which system made each run
(in the rows, 128 means zero)
seq 1, rabi (9 x 28)
[[155 112 147 124 195 181 144 137 159 141  97 133 112 164 153  75 180  81
  134 127 179 139 147 119 102 136 142  95]
 [167 122 135 123 197 184 130 142 152 138  78 138 125 166 157  84 177  88
  141 131 173 153 132 125  99 143 135 107]
 [176 130 127 117 187 183 114 144 143 125  66 146 128 160 158  95 163 101
  147 136 159 168 120 130  95 144 120 131]
 [180 135 115 116 174 177 102 145 134 121  59 154 140 157 153 114 150 115
  147 133 147 177 102 133  96 147 109 153]
 [187 147 104 118 157 166  91 147 122 113  56 156 147 151 157 134 139 136
  151 135 127 177  91 140 100 144 104 170]
 [183 147 103 120 136 150  84 144 119 104  63 154 155 145 144 145 130 154
  147 134 108 180  86 138 106 145 100 184]
 [174 153  93 114 116 139  82 137 112  98  75 149 155 131 132 159 112 168
  139 135  93 175  80 146 113 148 101 189]
 [158 156  91 120  98 122  82 135 103  95  94 150 160 123 126 172 101 177
  133 130  82 167  81 145 123 145 101 197]
 [145 157  94 121  81 108  90 128 101  94 115 140 165 109 114 182  90 179
  128 126  71 151  88 145 132 143 106 191]]
seq 2, Lik (9 x 28)
[[118 143 134 135 131 119 162 117 156 189 169 104 121 153 145 101 139  59
  103  63 150 114 134 135 148 152 145  94]
 [121 136 142 132 148 131 161 127 157 184 157 108 119 157 142  89 149  55
  109  77 162 116 142 130 136 148 146  83]
 [132 130 145 125 166 150 162 131 160 177 141 116 115 161 146  79 168  52
  114  90 171 120 153 129 123 141 150  76]
 [130 121 153 122 179 162 159 139 161 166 128 125 114 162 145  81 173  66
  120 108 184 121 165 135 113 141 149  76]
 [136 122 154 117 194 174 155 145 158 152 117 131 115 160 138  80 184  81
  119 130 183 125 173 135 102 134 150  78]
 [136 113 155 111 196 187 150 151 151 135 105 143 125 157 134  86 184 103
  123 149 182 122 177 136  99 127 152  75]
 [137 116 155 102 192 184 151 151 147 117 102 152 131 147 126  99 182 122
  122 169 174 120 189 135  92 125 158  80]
 [140 116 155  96 187 181 140 149 136 100  97 159 136 142 118 113 178 142
  124 179 166 117 195 140  90 115 153  86]
 [138 113 150  94 175 174 136 151 128  85  99 156 144 130 105 123 165 167
  124 194 153 116 190 138  92 111 154  94]]
seq 3, kof (9 x 28)
[[ 92 114 125 142  77  78 116 104  98  98 157 116 124  78 105 162  88 179
  139 142  94 112 111 112 158 112 106 154]
 [ 97 128 123 134  66  83 115 111  96  90 155 122 135  76  94 177  89 192
  128 146  86 113 120 124 151 115 110 159]
 [105 138 117 122  69  86 112 120  99  95 152 133 150  83  90 188  96 193
  118 142  84 115 123 140 142 119 112 159]
 [114 152 114 112  67  93 112 129 100  96 149 138 163  91  89 194  96 195
  111 140  77 117 127 156 136 127 118 155]
 [124 162 106 104  79  99 113 137 109 104 136 149 167 101  93 191 104 187
  103 134  79 123 136 172 127 131 118 165]
 [135 172 103 100  85 109 112 150 112 114 136 153 179 116  93 186 108 184
   99 125  83 132 135 181 121 137 127 161]
 [141 182  94  96  93 119 112 157 122 124 128 157 184 128 103 182 112 164
   95 121  86 136 137 192 118 143 137 157]
 [154 189  95  96 103 126 121 166 129 139 124 159 181 143 107 173 117 151
   93 111  93 140 136 190 115 150 136 155]
 [154 191  94  98 115 130 126 164 138 154 123 155 184 152 112 163 128 132
   92 103 100 146 133 191 113 157 138 146]]
seq 4, botak (9 x 28)
[[ 73 115 158 113 129 122 176 126 143 141 192 119 114 112  94 120 153 115
   95 136 152  73 202 143 135 112 167  60]
 [ 85 123 159 114 137 126 178 134 151 158 183 117 123 131 101 107 157  98
   90 125 159  85 198 153 127 123 165  60]
 [101 131 154 109 146 137 174 140 160 168 177 121 128 139 112 106 167  87
   91 108 161  93 196 156 123 134 162  60]
 [121 150 147 111 151 145 167 144 157 176 159 127 138 156 129 105 161  75
   90  92 159 103 183 164 121 145 163  68]
 [135 157 132 113 154 149 160 146 162 176 148 129 144 166 132 103 162  68
   91  88 161 120 166 163 119 151 158  81]
 [150 166 122 110 157 151 149 146 165 183 131 132 147 177 143 105 157  71
   99  81 153 135 141 167 114 158 155 104]
 [163 171 111 114 153 150 136 150 160 178 120 135 151 176 147 113 153  73
  106  76 143 153 122 167 115 171 143 119]
 [171 173  97 117 144 153 121 148 152 171 105 134 150 176 154 119 140  78
  113  75 131 166  96 159 116 169 125 144]
 [180 172  97 123 133 143 107 145 144 165  91 134 153 168 156 125 129  93
  127  79 119 177  78 154 117 168 110 166]]
seq 5, rabi (9 x 28)
[[ 99 165 132  99 106 113 169 142 144 160 190 132 158 136  86 149 139 118
   68 100 124  93 187 184 127 143 172  87]
 [103 164 129 103 115 112 169 139 154 174 184 130 155 142 100 137 143  99
   68  86 129  96 177 183 130 147 167  84]
 [117 165 129 113 121 121 170 140 155 188 178 123 146 150 116 122 148  79
   75  73 135 109 165 172 133 152 160  89]
 [124 161 126 122 130 125 164 133 160 191 170 112 139 157 132 109 145  65
   93  63 149 117 148 160 137 155 149  92]
 [136 153 125 129 135 129 155 129 162 191 154 111 129 161 149 101 145  55
   99  61 148 129 126 150 137 162 145  99]
 [142 147 123 145 146 134 146 123 157 181 139 107 123 164 157  94 146  52
  116  64 152 146 105 128 137 165 132 113]
 [150 136 120 144 151 140 133 119 157 173 117 108 118 162 169  88 144  54
  134  72 153 152  92 116 134 160 121 125]
 [156 129 121 145 152 143 120 115 144 159 100 110 109 163 175  85 137  66
  148  85 150 158  80 105 134 155 110 135]
 [163 119 121 149 158 143 109 112 133 144  84 118 106 155 183  93 127  83
  165 100 145 171  63  91 135 143 100 149]]
seq 6, Lik (9 x 28)
[[ 89 120 130 154  78  68 135  91 111 132 172  93 109  94 129 139  82 128
  135  97 101 111  93 101 174 123 110 144]
 [ 96 114 129 165  90  77 136  93 122 143 167  90 104 106 147 121  92 103
  141  90 113 119  84  95 174 128 109 141]
 [112 114 128 161 105  90 138  91 126 156 158  90  96 120 155 107 102  85
  144  82 124 125  76  83 169 133 111 134]
 [122 113 129 164 124 110 138  98 140 159 145  91  92 135 166  94 115  68
  148  80 136 137  79  88 159 136 113 130]
 [137 114 129 159 143 125 133 103 140 160 124  99  95 150 173  83 126  60
  150  82 147 146  81  89 150 143 112 127]
 [155 120 126 152 163 144 129 111 145 166 109 107 102 158 178  78 141  59
  149  85 155 154  83  96 136 148 118 125]
 [163 122 130 141 172 160 130 120 150 158  98 117 111 167 175  77 152  64
  146  96 161 159  96 107 122 155 120 122]
 [171 132 127 131 181 171 122 135 149 148  83 129 125 170 170  83 158  71
  143 103 166 161 110 120 110 153 121 122]
 [177 135 129 122 188 183 121 143 147 143  75 140 138 170 158  95 170  91
  136 120 165 166 122 135  99 152 128 123]]
seq 7, Kud (9 x 28)
[[121 114 157  93 164 164 145 146 131  99 125 158 141 123  97 133 166 167
  112 186 154  98 210 149  97 107 159  80]
 [122 128 159  90 165 164 157 154 140 117 132 154 147 136  98 125 172 144
  100 171 157  99 211 158  97 117 167  69]
 [118 138 151  90 168 162 165 154 147 139 142 148 149 143 102 118 174 125
   89 144 162 101 214 172  98 128 168  69]
 [119 146 148  97 158 154 170 159 156 157 153 141 150 157 108 115 173 103
   78 116 159 102 200 175 103 139 167  69]
 [125 161 137 103 149 146 166 153 162 175 155 139 150 158 117 118 160  88
   81  97 150 105 183 175 115 147 167  75]
 [130 167 129 114 134 130 167 144 163 185 161 124 150 162 128 117 155  75
   82  72 145 116 164 171 125 154 158  83]
 [128 169 123 122 127 122 158 134 158 191 171 118 142 162 133 117 142  69
   85  60 138 119 144 165 136 161 148 101]
 [125 165 111 132 113 112 153 123 152 192 170 111 134 156 141 120 133  63
   98  47 132 126 117 159 145 162 136 117]
 [126 158 107 145 101  98 138 111 147 190 172  99 125 145 146 118 116  68
  109  48 123 134  98 144 156 162 120 135]]
seq 8, Kud (9 x 28)
[[130 189  98 116  81  96 135 144 135 170 163 130 165 140 115 164 109 117
   84  69  91 127 120 187 144 155 132 152]
 [120 176 100 124  72  84 131 128 130 170 174 122 160 123 115 166  96 119
   92  64  88 126 108 173 150 154 125 154]
 [110 168 101 133  60  73 127 113 125 158 178 113 150 118 115 171  86 128
  101  66  84 123 102 160 158 150 116 153]
 [104 159 108 140  54  65 124 108 115 144 179 106 141 103 117 167  83 135
  107  78  83 119  93 140 169 143 109 155]
 [101 142 114 142  54  60 124 101 105 128 177  99 126  92 117 163  82 142
  122  92  86 114  93 123 167 132 103 154]
 [ 93 125 123 150  66  72 121  95 101 117 170 102 122  85 120 162  80 151
  132 112  93 114  98 112 166 125 107 151]
 [ 89 107 134 148  72  80 123  91  99 106 159 110 110  79 119 146  90 158
  145 131  99 107 106  99 164 108 105 148]
 [ 86  92 140 153  90  86 125  91 102  91 158 112 100  79 117 142  98 168
  150 152 108 103 119  93 160  98 109 138]
 [ 87  83 153 146 108 100 130  95 104  85 148 113  96  80 111 136 112 170
  154 168 122 100 132  86 150  94 114 124]]
seq 9, kof (9 x 28)
[[161 164 106 131 142 144 128 136 159 181 121 119 136 173 156 102 138  64
  115  65 138 156  94 148 129 165 130 130]
 [147 149 118 139 140 134 142 118 154 184 139 108 121 163 159  98 142  52
  118  61 146 148 102 131 134 166 133 121]
 [132 139 125 144 139 123 148 116 156 182 149 100 118 154 157  91 139  49
  122  66 150 137 105 120 146 159 131 112]
 [119 127 141 153 134 119 157 106 154 181 160  93 103 146 156  88 136  54
  125  69 153 120 116 108 148 145 136 100]
 [103 112 147 159 132 109 158 104 144 177 169  93  92 134 152  87 129  63
  129  83 155 109 125  99 157 133 132  93]
 [ 92 100 152 157 129 107 163  97 138 160 176  89  86 122 142  92 129  77
  133 101 155  94 136  95 162 119 132  88]
 [ 84  91 160 154 125 101 163  95 134 143 183  95  87 111 129 100 127  99
  131 116 154  85 148  92 158 113 134  84]
 [ 73  87 164 152 122 105 162  93 129 128 179  99  85  96 115 110 128 120
  136 138 146  83 158  90 153 101 133  84]
 [ 71  81 165 141 120 106 157  98 118 108 176 109  93  92 104 122 127 143
  133 156 141  79 168  94 152  97 138  88]]
seq 10, botak (9 x 28)
[[124  74 153 161 160 136 126  94 126 109 106 107  75 118 160  82 136 109
  178 143 158 134  98  67 138 116 106 125]
 [126  70 158 151 166 149 127  98 122 101  99 114  77 119 161  78 143 116
  177 157 163 131 113  65 129 107 114 112]
 [131  71 160 142 181 161 127 111 127  94  90 124  90 125 147  83 155 122
  172 177 169 133 131  71 118 108 123 109]
 [137  79 160 131 186 173 127 121 126  89  81 136  94 128 150  89 158 136
  166 185 169 130 145  80 108 106 129 102]
 [142  87 157 117 187 173 126 136 128  86  82 148 111 134 133  99 162 145
  156 195 162 132 156  96  97 108 140 102]
 [144  98 153 105 185 179 125 144 135  83  80 154 128 134 125 110 167 155
  142 195 161 129 167 117  93 116 143 103]
 [144 109 149  95 174 176 123 150 127  82  87 160 145 132 115 122 167 166
  131 192 152 128 174 132  85 114 145 106]
 [144 127 139  94 161 170 125 156 129  87  91 168 153 130 107 140 163 171
  122 185 138 125 174 150  90 123 146 108]
 [141 141 131  86 148 158 121 161 122  93 103 169 173 129 100 151 155 179
  110 174 126 128 177 166  91 126 144 125]]

runs to name
seq 11 (5 x 28)
[[149  99 143 107 181 182 115 143 125  79  69 156 127 133 129 110 160 159
  151 194 154 142 150 110  94 111 134 121]
 [150 111 141  96 173 177 111 150 123  82  74 163 140 128 117 128 161 171
  142 190 143 138 160 131  88 117 137 118]
 [148 122 135  95 155 167 112 156 120  81  83 164 152 124 108 145 151 179
  130 187 134 137 163 145  92 121 134 123]
 [140 135 128  88 140 152 113 158 116  84  95 163 161 118  98 158 144 187
  118 179 121 131 167 161  94 122 138 128]
 [137 149 124  92 119 143 116 157 118  89 111 166 169 114  90 170 135 193
  109 167 109 125 165 173 101 122 138 133]]
	botak
seq 12 (5 x 28)
[[106  85 158 160 147 121 148  92 133 143 151  94  74 122 156  81 135  79
  152 111 160 108 119  77 150 119 122  99]
 [117  78 153 164 160 141 143  99 140 142 129  95  74 137 163  69 147  74
  159 119 168 126 115  71 143 120 125 103]
 [137  82 150 157 180 155 137 107 144 134 104 110  80 142 166  69 152  78
  167 129 174 138 113  78 129 124 116 106]
 [148  93 149 150 189 169 129 115 140 126  87 120  86 147 170  69 160  89
  167 136 175 149 111  83 121 128 122 112]
 [161  96 140 139 193 181 125 127 140 119  73 134 103 156 166  76 161  99
  170 148 170 156 112  91 106 128 117 125]]
	Lik
seq 13 (5 x 28)
[[105 169 113 133  81  84 150 115 138 178 189 109 146 133 122 143 106  93
   90  55 104 117 118 165 156 157 134 127]
 [110 158 122 144  85  84 154 106 142 179 186  97 129 126 130 129 112  81
  102  53 117 115 116 147 164 155 128 121]
 [104 141 122 148 102  93 151  98 141 180 183  91 112 136 144 112 114  70
  111  58 126 116 104 127 163 154 124 118]
 [114 127 131 157 115 102 148  98 142 174 168  89 101 137 154  96 116  65
  131  68 143 125 100 105 162 144 124 114]
 [115 108 135 162 131 111 144  97 141 167 150  87  90 135 162  88 123  66
  140  83 150 123  95  88 154 138 118 114]]
	rabi
